[[1.962,-2.412,0.422,-5.375,5.210,3.999,-4.290],
[0.995,-1.223,0.214,-2.726,3.617,2.028,-2.175],
[2.718,-3.341,0.584,-7.446,6.455,5.539,-5.942]]
->
[[2.718,-3.341,0.584,-7.446,6.455,5.539,-5.942],
[1.962,-2.412,0.422,-5.375,5.210,3.999,-4.290],
[0.995,-1.223,0.214,-2.726,3.617,2.028,-2.175]]

[[5.948,5.905,4.027],
[-2.679,-1.858,-1.481],
[-2.761,-0.218,4.615],
[3.456,-0.751,-0.832]]
->
[[5.948,5.905,4.027],
[3.456,-0.751,-0.832],
[-2.679,-1.858,-1.481],
[-2.761,-0.218,4.615]]

[[-1.955,-0.643,-3.286],
[1.258,-4.941,-4.564],
[1.311,-4.649,-4.830],
[-3.516,0.051,-6.524],
[-0.294,1.915,2.807],
[0.304,0.120,-1.128],
[-0.071,0.405,-0.878],
[-0.596,-3.067,-5.098],
[-0.499,1.916,-0.147],
[-0.427,0.549,1.341]]
->
[[1.311,-4.649,-4.830],
[1.258,-4.941,-4.564],
[0.304,0.120,-1.128],
[-0.071,0.405,-0.878],
[-0.294,1.915,2.807],
[-0.427,0.549,1.341],
[-0.499,1.916,-0.147],
[-0.596,-3.067,-5.098],
[-1.955,-0.643,-3.286],
[-3.516,0.051,-6.524]]

[[0.243,-1.846,-1.413,-5.104,-1.442,0.125,-1.719,-5.291,-4.570,2.913,-3.465,2.881,3.478,-1.941],
[0.925,-0.936,0.273,2.022,-0.979,-1.639,1.663,0.217,0.722,-1.256,0.439,-1.515,-1.135,-0.179],
[-3.412,0.858,2.130,1.348,-0.892,0.660,-0.175,0.240,1.525,1.067,-1.212,2.593,-1.648,0.076],
[-1.518,1.765,2.658,1.426,-1.098,0.320,-0.080,0.669,1.419,0.338,-0.663,1.242,-1.502,-0.240],
[-2.641,-0.333,-0.060,2.083,-0.296,0.265,0.455,0.220,0.748,0.010,-0.309,0.273,-1.110,-0.330]]
->
[[0.925,-0.936,0.273,2.022,-0.979,-1.639,1.663,0.217,0.722,-1.256,0.439,-1.515,-1.135,-0.179],
[0.243,-1.846,-1.413,-5.104,-1.442,0.125,-1.719,-5.291,-4.570,2.913,-3.465,2.881,3.478,-1.941],
[-1.518,1.765,2.658,1.426,-1.098,0.320,-0.080,0.669,1.419,0.338,-0.663,1.242,-1.502,-0.240],
[-2.641,-0.333,-0.060,2.083,-0.296,0.265,0.455,0.220,0.748,0.010,-0.309,0.273,-1.110,-0.330],
[-3.412,0.858,2.130,1.348,-0.892,0.660,-0.175,0.240,1.525,1.067,-1.212,2.593,-1.648,0.076]]

[[-6.542,3.191,-4.806,0.465,-2.697,1.348,1.714,-6.047,-2.619,5.219,-2.189],
[-0.286,-1.452,1.571,-5.221,4.264,5.600,-2.907,-0.345,-5.186,-2.152,-2.702],
[-6.642,-2.101,-0.378,5.531,-3.530,6.127,4.332,-6.125,0.319,5.070,3.504],
[3.915,4.416,4.274,-4.036,-3.205,-1.687,3.677,2.409,3.991,2.252,1.364],
[0.571,-5.055,3.741,3.559,0.995,5.259,-1.229,-0.491,-2.435,-0.244,2.463],
[-1.439,-2.884,-6.658,-1.992,4.593,-2.785,-4.425,3.072,-7.015,-3.094,-6.100],
[2.992,-1.089,6.178,4.217,3.169,0.439,-4.044,-0.711,4.194,-2.079,-2.206],
[2.393,5.961,3.291,-4.827,-1.882,0.044,1.762,-1.711,1.025,4.772,0.418]]
->
[[3.915,4.416,4.274,-4.036,-3.205,-1.687,3.677,2.409,3.991,2.252,1.364],
[2.992,-1.089,6.178,4.217,3.169,0.439,-4.044,-0.711,4.194,-2.079,-2.206],
[2.393,5.961,3.291,-4.827,-1.882,0.044,1.762,-1.711,1.025,4.772,0.418],
[0.571,-5.055,3.741,3.559,0.995,5.259,-1.229,-0.491,-2.435,-0.244,2.463],
[-0.286,-1.452,1.571,-5.221,4.264,5.600,-2.907,-0.345,-5.186,-2.152,-2.702],
[-1.439,-2.884,-6.658,-1.992,4.593,-2.785,-4.425,3.072,-7.015,-3.094,-6.100],
[-6.542,3.191,-4.806,0.465,-2.697,1.348,1.714,-6.047,-2.619,5.219,-2.189],
[-6.642,-2.101,-0.378,5.531,-3.530,6.127,4.332,-6.125,0.319,5.070,3.504]]

[[-1.355,3.058,0.337,-0.087,1.902,0.083,-0.205,3.726],
[1.188,-0.506,0.910,1.310,-3.730,1.446,1.352,-2.481],
[4.013,-1.931,3.167,3.234,-2.150,4.341,3.646,-2.411],
[-0.526,0.526,0.422,-1.174,-1.816,-0.320,-0.745,-0.825],
[-5.083,1.093,-3.430,-4.699,2.772,-5.470,-3.796,2.343],
[2.464,-1.703,1.451,1.657,2.608,2.517,1.357,0.958],
[-2.121,3.319,-0.970,-0.420,2.058,-0.743,-0.343,3.392],
[-4.676,2.839,-3.790,-4.293,1.881,-5.441,-3.992,1.315]]
->
[[4.013,-1.931,3.167,3.234,-2.150,4.341,3.646,-2.411],
[2.464,-1.703,1.451,1.657,2.608,2.517,1.357,0.958],
[1.188,-0.506,0.910,1.310,-3.730,1.446,1.352,-2.481],
[-0.526,0.526,0.422,-1.174,-1.816,-0.320,-0.745,-0.825],
[-1.355,3.058,0.337,-0.087,1.902,0.083,-0.205,3.726],
[-2.121,3.319,-0.970,-0.420,2.058,-0.743,-0.343,3.392],
[-4.676,2.839,-3.790,-4.293,1.881,-5.441,-3.992,1.315],
[-5.083,1.093,-3.430,-4.699,2.772,-5.470,-3.796,2.343]]
---
[[4.766,-5.538,-4.847,3.727,-1.110],
[0.764,-6.052,-2.347,2.432,4.264],
[4.060,-0.101,-1.988,2.183,-2.454],
[6.038,0.751,-3.799,1.287,-2.042],
[0.612,-4.209,-1.564,2.047,5.029],
[5.362,2.289,-2.637,0.083,-0.828],
[5.754,0.522,-3.951,1.479,-0.385],
[0.321,2.279,2.636,1.036,0.298],
[6.389,1.888,-4.653,1.699,-1.146],
[5.097,1.087,-4.709,0.634,-0.889]]
->
[[-0.889,0.634,-4.709,1.087,5.097],
[-1.146,1.699,-4.653,1.888,6.389],
[0.298,1.036,2.636,2.279,0.321],
[-0.385,1.479,-3.951,0.522,5.754],
[-0.828,0.083,-2.637,2.289,5.362],
[5.029,2.047,-1.564,-4.209,0.612],
[-2.042,1.287,-3.799,0.751,6.038],
[-2.454,2.183,-1.988,-0.101,4.060],
[4.264,2.432,-2.347,-6.052,0.764],
[-1.110,3.727,-4.847,-5.538,4.766]]

[[1.794,1.279,-5.177,-6.181,-0.761,-0.283,-4.246,0.977,1.052,-1.348],
[4.094,2.834,4.289,3.126,-0.963,5.644,5.269,2.709,-5.745,5.525],
[-5.812,-4.848,4.406,3.614,-0.614,4.997,3.211,-3.358,-2.400,2.467]]
->
[[2.467,-2.400,-3.358,3.211,4.997,-0.614,3.614,4.406,-4.848,-5.812],
[5.525,-5.745,2.709,5.269,5.644,-0.963,3.126,4.289,2.834,4.094],
[-1.348,1.052,0.977,-4.246,-0.283,-0.761,-6.181,-5.177,1.279,1.794]]

[[-5.487,4.738,3.353,6.703],
[-2.524,5.766,4.922,-1.472],
[-6.092,-6.930,-0.064,3.223]]
->
[[3.223,-0.064,-6.930,-6.092],
[-1.472,4.922,5.766,-2.524],
[6.703,3.353,4.738,-5.487]]

[[-4.008,0.162,4.412,-2.156,2.410,4.698],
[-0.653,1.407,0.437,0.252,3.287,0.446],
[1.958,1.024,-2.244,-0.238,-0.650,-2.001],
[4.481,-1.825,-5.507,3.174,-0.834,-5.816],
[-0.420,2.548,1.227,-0.704,-1.296,1.110],
[-4.012,1.534,5.203,-1.810,0.509,5.098],
[1.592,-2.457,-2.035,2.419,-0.334,-2.336]]
->
[[-2.336,-0.334,2.419,-2.035,-2.457,1.592],
[5.098,0.509,-1.810,5.203,1.534,-4.012],
[1.110,-1.296,-0.704,1.227,2.548,-0.420],
[-5.816,-0.834,3.174,-5.507,-1.825,4.481],
[-2.001,-0.650,-0.238,-2.244,1.024,1.958],
[0.446,3.287,0.252,0.437,1.407,-0.653],
[4.698,2.410,-2.156,4.412,0.162,-4.008]]

[[-2.539,-6.182,-6.205],
[4.217,-3.692,-3.089],
[-2.284,-1.708,-0.079],
[4.665,0.655,0.144]]
->
[[0.144,0.655,4.665],
[-0.079,-1.708,-2.284],
[-3.089,-3.692,4.217],
[-6.205,-6.182,-2.539]]

[[1.236,0.449,2.002,-0.763,-1.254,0.976,-4.916,-1.537],
[1.117,-0.647,3.037,1.570,-1.933,0.539,-4.703,-1.721],
[3.638,1.263,-2.864,0.271,2.514,4.235,-0.960,-4.727],
[5.105,-1.126,-3.747,2.412,4.556,-1.836,4.375,0.010],
[-3.225,5.164,0.030,5.427,-1.386,-0.213,3.242,3.724],
[-1.167,-0.638,-1.015,-3.261,-1.237,2.009,-4.775,-2.491],
[0.628,-0.571,3.842,1.405,-0.827,0.489,-5.862,-2.036],
[-2.302,4.847,3.073,4.878,-3.233,0.292,-3.092,-1.203],
[-0.557,1.880,3.831,0.458,-3.180,1.523,-3.461,-3.719]]
->
[[-3.719,-3.461,1.523,-3.180,0.458,3.831,1.880,-0.557],
[-1.203,-3.092,0.292,-3.233,4.878,3.073,4.847,-2.302],
[-2.036,-5.862,0.489,-0.827,1.405,3.842,-0.571,0.628],
[-2.491,-4.775,2.009,-1.237,-3.261,-1.015,-0.638,-1.167],
[3.724,3.242,-0.213,-1.386,5.427,0.030,5.164,-3.225],
[0.010,4.375,-1.836,4.556,2.412,-3.747,-1.126,5.105],
[-4.727,-0.960,4.235,2.514,0.271,-2.864,1.263,3.638],
[-1.721,-4.703,0.539,-1.933,1.570,3.037,-0.647,1.117],
[-1.537,-4.916,0.976,-1.254,-0.763,2.002,0.449,1.236]]
